In the rows, 128 means zero.
Each path below is one point turned by a fixed rotation once a step. After each direction that follows a path, write how fast that rotation turns it, in degrees a step (0 if it stays still).
Each turn is a multiple of 5 degrees from 10 to 175, or 0.
Each row of a path follows its step; steps can be skipped.
Rotation 1:
step 0: [138 133 127 130 126 123 119 134 135 134 127 122 143 130 134 132 142 133
 123 131 130 120 120 134 130 135 135 138 125 130 127 125 141 129 133 119
 134 136 125 130 123 140 118 129 128]
step 1: [125 126 122 139 137 126 136 130 123 124 132 128 129 132 124 133 133 127
 118 140 131 129 123 128 143 135 121 125 130 134 132 130 141 142 122 131
 138 128 130 141 125 128 137 126 130]
step 2: [139 129 129 131 132 139 132 120 127 123 131 131 137 129 133 123 129 131
 130 119 119 121 133 127 136 142 116 137 130 134 125 129 139 136 141 123
 134 124 115 125 132 126 124 132 132]
step 3: [126 145 134 142 126 132 127 131 127 129 118 135 130 125 137 122 124 126
 123 122 127 120 124 120 135 136 120 123 126 133 132 138 122 127 113 126
 133 132 129 135 128 135 130 128 140]
step 4: [141 131 128 138 130 137 125 133 118 131 120 131 120 121 128 141 131 115
 135 121 136 131 134 136 124 139 125 126 131 131 132 137 135 130 136 124
 126 136 124 127 130 126 120 118 126]
step 5: [121 124 129 135 131 135 106 127 134 133 131 126 121 141 132 130 131 126
 122 126 133 128 121 118 135 136 135 129 132 127 131 146 123 126 129 128
 139 133 121 130 132 132 126 129 122]
step 6: [130 136 134 128 132 125 122 128 128 132 138 129 130 125 126 141 145 138
 128 126 127 129 127 130 126 127 118 132 136 134 129 136 130 138 128 136
 134 130 136 128 120 134 109 120 130]
step 7: [123 134 123 124 136 115 123 132 135 125 135 129 141 135 130 131 121 127
 124 121 140 124 124 123 139 136 125 124 131 134 136 131 140 133 133 118
 132 137 123 127 117 125 130 125 125]
step 8: [133 136 116 139 135 131 135 123 126 138 141 127 131 128 132 132 128 128
 128 134 125 126 133 126 143 141 113 127 120 131 126 128 123 124 129 138
 135 123 127 119 122 125 128 123 128]
step 9: [130 142 135 139 121 132 123 131 132 133 134 133 137 136 139 127 125 128
 126 124 127 119 122 137 124 140 125 129 136 133 117 124 131 129 132 118
 125 130 121 127 131 129 136 117 136]
Speeds:
[129 128 129 125 129 131 128 127 133 130 126 132 131 128 130 127 125 131
 125 130 129 129 126 126 128 131 130 126 128 125 130 126 126 127 128 126
 130 131 127 131 129 126 126 129 126] : 155
